In the rows, 128 means zero.
One turn moves each row of this set onto another row. After a few examples, where does it send each row asked below?
Q157: [137 124 165 130 117 112 140  74  88 149 139 116 129 114 118 107 110 146
 131 120 124 131 127 148]
Q786: [110 126 139 146 128 112 164  95  91 139 130 103 133 114 120 115  99 135
 142 125 119 149 125 119]
Q325: [137 124 122  86 132 178 114 115 122 139 109 114 127 122 180 131 132 142
 125 116 117 125 132 155]
Q476: [149 146 126  96 128 180 112  87 151 155 149 101 129 131 147 137 141  83
 121 121 132 126 126 109]
Q290: [140 125 144 134 139 137  98 118 135 140  67 123 150 122 149 131 127 108
 130 128 143 117 125 118]
Q714: [143 134 115  86 134 113 133 103 140 129 151 107 120 116  75 106 119 121
 101 114 124 126 127 104]
Q572: [140 132 111  85 135 113 134 104 140 130 148 106 120 114  73 108 115 120
 102 117 125 127 126 102]
Q868: [131 139 126 112 141 161 117 138 131 168 182 105 119 122 111 131  95 106
 143 120 127 131 123 133]
Q579: [136 115 128 132 134  84 125  97 156 134 110 110 108 163 115 116 139 127
 125 125 136 135 119 167]
Q969: [143 122 117  98 133 181 126 109 131 128 115 115 125 124 177 133 139 143
 135 106 110 133 140 152]
Q215: [143 139 129 116 138 165 121 129 136 163 190 108 119 124 110 130 103 108
 147 109 121 134 128 139]
Q322: [122 117 116 136 140  82 133 108 153 132 102 104 108 162 116 121 131 121
 128 133 137 143 113 152]
Q174: [136 147 116  99 133 178 120  97 149 154 143  97 130 129 149 141 134  78
 121 126 133 129 121  99]
Q71: [149 149 127 119 116 108 152 130 103 105 113 108 114 146 121 114 157 112
 154  97 134 132 147 154]
Q830: [139 140 134 110 139 162 112 131 132 168 186 109 119 124 112 129  99 110
 143 116 127 130 125 142]
Q946: [114 126 155 127 124 109 140  93  81 153 126 107 133 113 121 110  93 136
 128 135 132 134 119 134]
Q431: [140 124 131 150 142 141 120 117 146 126  72 120 150 124 149 135 133 108
 147 116 133 128 133 105]
Q528: [135 138 122 119 141 163 124 136 134 162 185 106 119 124 111 133  99 107
 149 113 123 136 126 131]
Q533: [133 124 149 148 121 114 162  75  99 135 144 111 132 117 118 111 114 145
 146 109 113 143 134 133]
Q146: [144 132 112  88 133 114 138 101 142 128 152 108 120 116  74 106 120 120
 102 113 121 127 128 102]
Q400: [132 150 132 104 119 102 132 142  88 119  98 108 115 141 125 108 140 107
 139 119 149 125 134 155]
Q87: [131 116 117 140 138  84 138 100 158 128 109 107 108 163 116 120 140 125
 132 124 132 142 119 157]
Q359: [127 118 126 129 137  82 123 104 149 138 104 108 108 161 117 117 132 124
 122 134 142 136 112 163]
Q586: [161 123 143 152 135 144 118 101 152 124  85 127 148 126 146 133 148 117
 146 103 126 122 139 119]
Q155: [163 123 156 133 132 141  94 101 142 137  79 131 149 126 145 129 142 117
 132 115 139 110 132 132]
Q917: [124 125 111  92 138 176 123 125 119 134 102 108 129 122 181 134 124 136
 128 123 119 131 130 144]
Q828: [129 150 120 118 121 103 151 145  95 107 101 104 117 143 125 113 144 104
 153 111 141 135 139 144]
Q964: [140 133 109  89 135 114 138 105 141 129 149 105 121 117  75 106 116 121
 103 112 123 129 127  99]
Q350: [141 147 124  94 129 178 109  94 148 159 143 101 130 129 148 138 134  78
 115 128 135 125 122 106]
Q849: [144 146 118 104 130 180 121  92 154 153 147  99 129 132 148 140 141  81
 125 119 128 130 128 102]
Q598: [151 151 139 106 111 105 134 128  94 115 110 113 114 143 120 109 155 114
 142 105 143 121 142 167]
Q277: [130 124 104 103 138 180 135 121 127 126 108 108 128 123 181 136 130 139
 137 112 110 139 136 139]

Q174 turns into Q350
Q533 turns into Q786
Q215 turns into Q528
Now these:
Q277 turns into Q917
Q322 turns into Q359
Q71 turns into Q828
Q586 turns into Q431

